Each named turn below is shown by a few rows before and after it. Which turns, in which order, take the first row of each later pair to the second? The first pair is answered.
kotar:
[-4 -5 -5 -2  9  1  0 -1  5  7 -7 -6 -7  0  9 -3  0  4  7 28 -2 15 -9  9
 -5 12 -9  2 -8] -> [-11   3  -5   3  11   3   6  -3  10  11  -4  -2 -13  -4   8   3  -3   4
   8  20  -7  12  -9  11  -3   3  -3  -3  -8]
[  1  -3   6   3   9   4  -3  -1 -14  -8  14   1  18  -2  -7  -1 -10  -5
  -3  -3  11  -8  -2   0   4   8  -9  14  11] -> [  8  -1   8   1   2   3   1  -3 -17  -8   7  -3   4  12   4  -1  -5   6
  -9  -5   9  -9 -10   6  -4  17 -16  13   3]
[-12   6   6   4  -9  -3   7   5   8   8   0  19  -6 -12 -12  19   4  14
   8 -10  -2   3  12   0   6  -8  10  -1   4] -> [  0 -14   2  -4  -5  -3  -4   9  -2   0   4  14  20  -9 -17   8   6   6
   8   2   6   5  15 -11  11  -7   9  10   8]
[-8 16 -4  5 -9 -1 12 -7  7  3  4 10 -9 -1  9  7 -3  6  4 -6 -7 -2  0  2
  2 -2 -1 -5  0] -> [ -9   5  -9   1  -1   0   2   0   7   2  14   8  13 -11  -4   3  -4  -1
   8   1  -4   0   6  -6  10  -6   3   2   6]
Tema:
[  0 -17   7 -12  -6   8 -11  11 -15  -7 -19   7   3   8   5 -21  -5  -2
  12  19  -2   6  -1 -12 -11   6   6   5  -1] -> [-12  -6  -3   3 -13   8 -11   7  -9 -11  -8  18  -4   8   0 -10 -11  10
  24   6  -4   6   1 -19  -6   6  -4  16   5]
[  1   0   2   1  -9  -5  -3  -7   0   6   5  12  -9   5  -1  -2  -2   6
  -6 -19   7  -2  -3   1  -2   2  -4   7  -3] -> [  2   0  10  -2  -5  -2  -1  -6   2   9  -1   6 -12   4   4  -6   4   2
 -10 -13   2  -1  -3   4  -3  -2   2  -2  -8]
[-16   8   2   5   3   2  14  -8  13  10  -3   2  -9 -17   5   9 -10 -12
  -1 -13 -22  -4   2   9 -13 -13  11 -17  -3] -> [  2 -14   9 -13   9   2   4  -4   2   5 -13  -9  14 -11   5 -11   1 -24
  -6   6 -16  -2   2   4 -13 -12  14 -18  -3]
[ -2   7  -8  10 -14  -6  -7  -6  -5 -11   9  11  -4   7  -1   3  -4  16
   6  -8   4   5  -1  -7   3   7 -16  12   6] -> [ -6  20   1   7 -10  -6   9  -7   5   0  -2   6 -21   1   8  10  -1  12
  -4 -15  -7   0   0   9  -6   1  -4 -11  -2]
lali:
[ -2  14  16  10 -13  -9  -3   7   1   4   3  12 -32  26  21   3  -3  21
   3 -10 -10 -10  12  24   4   2  -1   2  -6] -> [ -5  -4  19  -8  16  -7  -5  15  11  11  11   6   0  -8  10   2   1 -12
   2   2 -15 -16  22  20  11 -15  32 -13  -2]
[ 10  26  -7  25   5  -6  16   1  -9  10   3  11  -2   5  -6  10  -9   5
 -10 -20  -1 -12 -18   5 -13   8 -12   4  -1] -> [ 10   9  -3  14  26  -2  12   6  -5  13   8   7  22 -17 -15   8  -8 -18
 -13 -11  -4 -15  -9   1  -8  -4  10  -5   4]
[ -9   7  -4  12  13  -6   4 -10   8   1  14  11  -1 -15  -4   8  -4   1
   5  -6  -5  -2   8 -10   8  -9   3  -8   1] -> [  1  -7  -4   6   9  -7  -4  -7  -2  -7  15   8  18  -6  -6  -4  -1   0
   5   7   2   1   7 -19  11  -7  -4   3   5]
[ -1  12   9  22  -9 -17  -2   0 -11   7  -2  14  -6   6  15 -12   6  -3
 -15  -1   9  -2 -10  12   8   6  -8   8   0] -> [ -8  10  11  16   0 -13   2   4  -1  15  -2  10  -3 -12  10  -8   6 -19
 -17   0   1  -8  -4  17   8  -6  11  -3   1]
Now pairs of rows:
Each pair is 2 to 3 turns apart.
[ -8  21  -7   7 -13   3   5   0  -4   0   6   9 -20  11   7  10  -8   9
   5 -13   0  -5  -4   0  -2   5 -10   5  -3] -> [ 15  -6   4 -18  -3   5   0   6 -12   2 -10  -7   0  13  15 -11   7 -14
  -7  10   2  -5  -3   4  -8   6   3  -8 -10] => Tema then Tema
[  0  -5   4  -6  13  -2  18   2  15   6 -11   2   1 -25   9   5   8 -17
  -8   7 -13  -8   3   3  -8 -14  29 -24  -7] -> [ 17  -4   5  -4 -14  -6  16  -4  -6  -4 -27  -1 -18  14  24  -5  14  16
 -14   8  -3   0  -9   5 -15  12  -8 -11 -14] => lali then lali then Tema
[-14   8   8  16  -9  -1  16  -6  11   9  17  12 -14  -7   0  21   4   0
   0 -38 -11   2  11 -17  18  -8  13   2   1] -> [ 15  -8  24  -3 -18   0  14  -6 -10   8 -15  -5 -17  24  21  -2  25   2
 -18 -19  -6   5   1  -7   5   6   4  -7 -16] => Tema then lali then kotar
[ 18 -12   7  -9  -3  -2  -4   6  -5  -5  -6  -4  16   2   1 -12   3  -5
   3   7   0  -1   2   0   2  -2  -2   6   2] -> [  6  -4   7  -8   8   0   2   8   6  -1   1  -4  11 -15  -2  -6   1 -13
   1   3  -7  -6   5   5   2 -10  15  -4   3] => lali then lali then kotar
[  3 -30   0 -20  11  -4  -3  14  18  -3   8 -12   5  18 -18 -18  -3  -7
  -6  13  12 -10  -2 -30  -8  -3  -4  14 -12] -> [  6 -17   1 -13  -5  -4   4  10  15  -7  -2 -12 -19  36  -5 -17  -4  13
 -10   6   9  -9  -8 -24 -15   7 -20  11 -19] => kotar then Tema
[ -2   5  16   6  11   3  14  -5   6   8 -12   3  -8 -12   5   3  -8  -9
   1   2 -13  -6   6   4 -18  -7  17  13 -13] -> [  8  -5   7   8   2   3   0  -4 -14  -3  -8   4   9   6   5 -10  -6   2
   3  12  -1   1   3  -8 -13   5  -4  32  -6] => kotar then lali
[ 15   2   7  -5 -16   2   0 -10  -4  -1  -6  -4 -14   6   4  -4   3   5
 -18   2 -10   3 -17   2   0   4   3  -4  -7] -> [  3  12   2   2 -15   1   4  -9   2   0   1   2 -21  -2   0   7  -5   5
 -13  -8 -13   3 -14   1   2  -1   7  -5  -2] => Tema then kotar
[  2   6   3  -7 -11  -1 -12 -16  18  -7  -2  11   2  23 -13  17  14   9
   6  -5  32   6  -9   5   4  32  -6   8  -7] -> [  3   7  14 -10  -6   0  -2 -16  21   1 -14   3  -8  18  -4  15  19   3
  -1  -5  23   1 -10  15  -3  26   8 -10 -18] => Tema then Tema
[  9  -7   4  -3 -29   5 -15  12 -10   5   5  -2   0  23  -5  -4  -1   7
  -7   2  20   7  10  -9   6  -5  -5  17   1] -> [  8   8  12  -5 -29   7   1  11   0  17 -11  -4 -25  20   6   2   3   4
 -13  -7   9   1   6   6  -3  -8   5  -4 -10] => kotar then Tema
[ 14  -3   5  -6  -5  -7  -5   2  -5   7  -9  -6  -6  18  15  -5   6  -2
  -8   7  -6  -6  -3  11  -5   3  -3  -1 -11] -> [  7  -5  -8   4  -6  -8 -16   1  -8   0   8   5   5  15   2   0  -3   7
   5   3   2  -2  -1  -3   2   7 -12  19   2] => lali then Tema then Tema
[ -4 -19  -2 -11  17   3  -1   1   4   2   6  -8  16 -18 -12  -1  -2 -20
   1   9   1   0   7  -9   7 -17  18  -1   4] -> [ -6  -6 -15   9  -8  -2  -6  -7  -8 -12  14   2   0   8 -10   4  -8  16
   8  -5  11   8   1 -14   8   2 -17  24  11] => Tema then lali
[-11   2 -10  12  -8  -5  -5  -6  -2   5  -2  -1  -4   3   5  24  -6  13
  -4  -5  12  11   6   4 -10  -1  -2  -2   6] -> [ -2 -14   0  -4   2  -4  -6  -2  -4   7 -10 -10  13  -2   5  14   1  -6
 -10   8  10  10   8   4 -12  -5  11 -12   2] => Tema then lali
[ -2  -1   6 -11  21   4   7   6  15   1  -2 -12   7 -18   9   3   7 -29
  -1   8 -10  -8   3   6  -7 -12  25 -26 -13] -> [ -6  27   2  10  -8   0  13  -4  10  -2  -7  -1 -32  11  16  14   1   9
   2 -12 -10  -2  -7  12 -14   5  -7 -15 -16] => kotar then lali then kotar
[ -9   9  -4   9  -9  -4   5   4   1  -4   7  16  -8  -4  -5  10  -1   2
  11 -16   4   2  -2   1   4   1  -7   6   7] -> [  4 -13   6 -11   3   0  -1  10  -3   0  -4   3  16  -9  -4  -4  12 -18
   4   4   2   3  -1   2   3  -3  10  -4   4] => Tema then lali
[ 12  -5   2  -5  -9  -4   0   1  -2  -7   9  -4   8   6   5 -18   3 -18
 -19  16   7  -8   7  18  -9   4   9  -3  -2] -> [ 11   4  -2   5 -20  -5  -1  -2  -5 -11  10  -3  -3  18   6 -15   0  -3
 -17   9  11  -4   3  15 -11  10  -6   3  -1] => lali then Tema
[ 17 -20  -1 -10  -2   5  -8   5 -14  -6  -4  -7  19  11   3 -15   3   1
  -2  16  12   4  -1  -5  -4  12  -6   6   2] -> [-10  18  -7  15  -9   3  12  -4   7   4   3   9 -21   2   2  13 -12  15
   4 -14  -4  -1  -1  10  -7   8  -5  -3  -3] => Tema then Tema
[-11  26   5  19  -1 -10 -14  13   2 -23   9   5 -15   7   2 -10   2  -6
   8 -17   3  -1 -12   9   6   3 -24  14   7] -> [-14  24  11   7  17  -7  -4  18  13 -11   5   1  -9 -14   2  -7   3 -30
   0 -16  -7  -8  -8  19   6 -12   3 -10   2] => kotar then lali then Tema
[-10 -13   5  -1   4   3  12  15   8   3 -16   2 -12 -17   0  24   1   9
  10   1  -9 -11   8  10  -4  -9   3 -11 -11] -> [  5 -32   7 -13   5   1   1  19  -5  -5 -17  -7   6  -3  -1   5   7   5
   6  18   1  -6   8   1  -5  -3  -4  -1 -13] => kotar then kotar
[ -2  16  10   9  -5   3  19  -3  10   7  -7  -2 -23  -1  11  12  -2  10
  -1  -7  -9  -1  -1  12  -9  -4   3  -9  -7] -> [  9   8  11   4 -12   3  12  -1  -3   2 -14  -6 -18  18  15   2   3  15
  -4   1  -1   6  -5  12 -11   4  -7  -4 -11] => Tema then Tema then kotar
[ 21 -14   4  -9   9  -4 -16  -4   3  -9 -15 -10  12  16   8  -4   5  -5
  -3  24   8  -2 -16   3 -12   5  10  -7  -1] -> [ -3  16 -12  20  -2  -6  -9 -11  14 -10   4  11 -12  13   2  16 -12  17
  10  -3   8  -5 -12  -2  -6   6  -5   9   8] => Tema then Tema
[ 11  -4  14  -5  -9 -16   9   8   0  16  -3 -15   5   2  -7  -7  20  -1
 -16  36   4   1   9  10   1   6   9 -25 -10] -> [  0  12   0  18 -26 -16   2   4  -4   6  13   1  -6  15 -11   2   9  29
  -2  19  12   6   5  -1   6  15 -20   2   0] => lali then Tema then Tema
[ -8  17   4  12  -5   2   6 -14   4   1   0  10 -26  -3  12  21  -2   7
   4 -18  -1   2   1   1   2   8   1   4  -4] -> [  0   0  11  -4  12   4   6  -8   8   8  -1   0  -5 -21   7  14   3 -20
  -2  -7  -5   0   6   3   6  -2  24  -9  -4] => Tema then kotar
[  4  -2  -3  -8   6 -11 -14  -7  -6  -5  11  -1   9  13  -2  -5   8 -10
  -5  14   9   5 -14  -3   2  11 -11  18   1] -> [-14  20  -5   5   6  -9   1 -11  11   4  16   8 -15  -2  -4  12   1  -7
  -3  -5  -3  -1 -13   6   4   2  -2   6  -3] => kotar then kotar
[ 15 -13  13  -9  -9   3   3   1  -6  -1 -20  -8   5  13  12 -15  17  -1
 -12   5   2   2  -2   6  -8   3   0 -16 -11] -> [ 16 -14   6  -6 -14   2  -6   3 -10  -7 -13  -8  14  18   7 -19  15   4
  -7   5   9   5  -1  -3  -3   8 -13  -3  -6] => lali then Tema
[-11   2   2  11  -1  -2  17  -7  -5  16 -15  -2 -14   0   8  -1  -3  13
  -2 -11  -6  -6  -8   7  -6  -8   6 -13  -7] -> [ -7 -18  -6   6   2  -4  -2  -2 -18   3  -1  -2  22   1  -9 -12  -4  10
   8   3   8  -2  -3 -15   6  -6  -2  10   8] => kotar then lali
[-12  -3  -2  11   1   7 -20  15   2  -3  -9  15   8  -1  -7   8 -12  20
  16 -13  31 -11   2  -2  -2  -5 -10   6  22] -> [ -8   3   4  10  -5   5 -16  15   0  -3 -19  13  -3  10   2   7  -8  30
  12 -15  30 -12  -1   3  -8   1 -15   2  16] => kotar then kotar
[-17   4   1   2   9   2   1  -5  12   2   2   4  -7 -16  -9  10  -4  -2
  -2  -7   0  -3   6   1  -2  -7  11  -8   1] -> [-13   5  -7   9  -2  -2  -7  -6   0  -6   4   9  -7   1 -11   9  -7  14
   3 -10   5   2   5  -8   3   2  -8   8   2] => lali then lali then kotar
[  0  -5 -10  -5  14   5  -4   0   3  -6  13   1  18 -13  -5  -9  -6  -9
   3   8   0   1  -1   0   2   1   4  11  12] -> [  4   7   5  -7   3   5  11  -3   3   1  -7  -3 -11  -1  13  -7  -1  -1
 -11   4  -7   1  -8  17 -11   6   2  -6  -4] => lali then Tema then Tema
[  8  -3   9 -15   8  -1  12   2   5   6 -11 -12  -2  -8   9  -6   7 -14
 -11   6  -9  -1  -4  11   0  -5  17 -26 -10] -> [  9   8   8  -4 -13  -2  12  -2  -2   2 -15  -8 -19  14  16  -6   7  10
 -11  -3  -4   5 -11  11  -3   8  -6 -15 -12] => lali then lali
[ -3  17   2  14 -10  -4   8  -1  17  20  25  -5 -12  -6 -21   8 -23   7
   7 -18  -9   0   1   6  -9   9  -4  -1   7] -> [ 26  -2  13  -1 -17  -5   0   4  -3  14   4 -19  -2  21  -7 -16  -8   9
  -6   4   1   4  -8   8 -18  22 -17   2  -1] => Tema then Tema then lali
[-22  -3   0 -12  14 -10  -5   2  14  10   3 -16   4  -5  -5  -1  10 -15
  17   6  -4 -12   2   4   9 -22  31   0 -24] -> [-21  20  -4   6 -13 -14  -3  -4   7   4  -2 -11 -28  23   6   5   8  17
  18  -6   0  -5  -6   7   5  -7   0   8 -28] => lali then lali
[ -9 -16   0   4  14   8 -15   6   5   9  14   3  19 -20 -13   7 -12 -10
   9  -1   9  -3  17 -13   6 -16  12  -3  -7] -> [ -4 -16  -5  11  -2   6 -26   1 -10  -2  13   7  15   6 -11   3 -12  10
  12  -1  18   3  14 -18   7  -2 -14  15  -5] => Tema then lali
[  6   5  11  -1   5   2  20   6   4   6 -14  -6 -14  -8   5  -2   2 -11
  -8  11 -16  -1   5  -2 -11  -7  18 -21  -9] -> [  9 -13  -5   1   5   1  -2  10 -10  -7   4  -2  21  -2 -12 -11  -7  -7
   5  18   1   6  11 -26   3  -1   2  14   9] => kotar then kotar then Tema
[  2 -14  -4  -4   3  -3 -11   1  -6  -8   8  -1  22   7  -4  -5   0   0
   5   8   5   2   0 -11   0   2  -8  15   5] -> [-10  -4  -3   1  12  -1  -3   2  11   0  13   3  14 -13  -9   6  -5  -9
   6  -2  -3  -3   4  -6   3  -9   6   1   6] => Tema then Tema then kotar
[  2 -20   4 -11  20   4 -21  12   2 -13 -10   1   8  -1   4 -25   2 -12
 -13  14  19   1  -1 -23   0   5   3   3  -3] -> [ -3   0  15  -7  15   1  -2   8  14  -2 -22  -1 -23   0  15 -15   3  -9
 -22   4   7  -4  -8  -4 -10   3   9 -19 -14] => kotar then lali
[ 10 -11   8  -4  14   8 -11  -9   4  16 -10  -7  12 -18   0   1  -6 -16
  -8   6 -13   4  -6   7   8  -9  20 -18 -11] -> [ -3  -2  -9  17   5   5 -23 -12  -1   2  15  10  16 -12 -15   8 -18   3
   8  -5  -1  10  -3 -12  20  -4  -2  14   9] => Tema then Tema
[ -8  -2  -8  25   1   2  -8  11  -4   0  11  17  11   7 -23   5   3   4
  19  13  -1   8  -8  -5   0  -5  -9  19   2] -> [ -7  -8  -7  22   9   3  -8  10  -1   2  10  15  18  -1 -25   4   4  -3
  16  15  -4   4  -4  -4  -1 -10   2  12   3] => Tema then kotar
[ -4  20  -4  12  -7   2   7  -2   7  -2   8   5 -18   0  -6  15  -6   6
   3 -12  -3  -4   4   7  -6  -5  -8   3   2] -> [  7  -7   3  -8  10   5  -5   5   3  -2   9  -4  17 -12 -12   2   3 -21
  -1   8   1  -4  10   1  -2 -11  10  -5   6] => Tema then kotar then Tema
